128 stands for zero in the data rows.
Some points, one per row:
[155, 154, 181, 167, 133, 134, 112, 120]
[91, 115, 133, 163, 165, 173, 138, 88]
[173, 170, 144, 107, 114, 94, 115, 99]
[112, 128, 146, 154, 181, 167, 106, 73]
[175, 173, 176, 112, 106, 114, 85, 97]
[83, 80, 110, 141, 159, 165, 162, 173]
[88, 131, 130, 125, 147, 150, 170, 144]
[109, 83, 117, 86, 75, 86, 154, 163]
[115, 75, 81, 99, 101, 130, 78, 126]
[183, 183, 155, 122, 94, 85, 136, 101]
[149, 141, 125, 114, 117, 139, 181, 183]
[171, 175, 175, 149, 128, 109, 123, 114]
[123, 78, 128, 126, 157, 176, 118, 146]
[80, 106, 93, 106, 123, 133, 160, 167]
[122, 134, 91, 75, 73, 73, 101, 117]
Here are 18 more points, each followed by its number:
[89, 96, 94, 88, 77, 101, 83, 128] 0
[97, 88, 106, 85, 80, 75, 86, 77] 1
[179, 178, 149, 110, 109, 80, 125, 130] 2
[93, 99, 112, 101, 149, 131, 75, 91] 3
[78, 146, 147, 179, 179, 170, 107, 150] 4
[165, 163, 179, 171, 139, 117, 139, 149] 5
[178, 179, 163, 120, 99, 96, 128, 134] 6
[160, 157, 173, 176, 141, 110, 163, 154] 7
[86, 97, 114, 104, 146, 128, 73, 83] 8
[120, 126, 97, 83, 93, 118, 165, 176] 9
[146, 142, 86, 80, 78, 78, 97, 115] 10
[133, 117, 120, 93, 85, 89, 88, 104] 11
[125, 109, 88, 89, 83, 106, 81, 78] 12
[136, 152, 168, 157, 163, 126, 142, 96] 13
[107, 144, 73, 97, 96, 81, 133, 152] 14
[75, 73, 122, 94, 142, 155, 77, 75] 15
[118, 114, 109, 136, 134, 183, 114, 155] 16
[117, 86, 102, 96, 115, 125, 159, 181] 17
Which two of these numbered points are nearest to each point below, ignoring the direction in which the first points spread most? Their numbers follow each, nearest first.
[130, 85, 101, 81, 81, 102, 80, 80] > 12 1
[85, 101, 96, 77, 88, 77, 89, 93] > 1 0
[99, 81, 142, 165, 183, 171, 130, 89] > 13 4
[128, 130, 89, 91, 86, 120, 176, 178] > 9 17
[159, 160, 178, 162, 144, 115, 126, 102] > 13 5
[101, 77, 75, 109, 120, 144, 171, 171] > 17 2
[142, 155, 167, 183, 167, 154, 141, 159] > 5 7
[110, 94, 141, 152, 178, 179, 120, 110] > 13 16
[152, 138, 136, 168, 155, 147, 144, 136] > 5 13
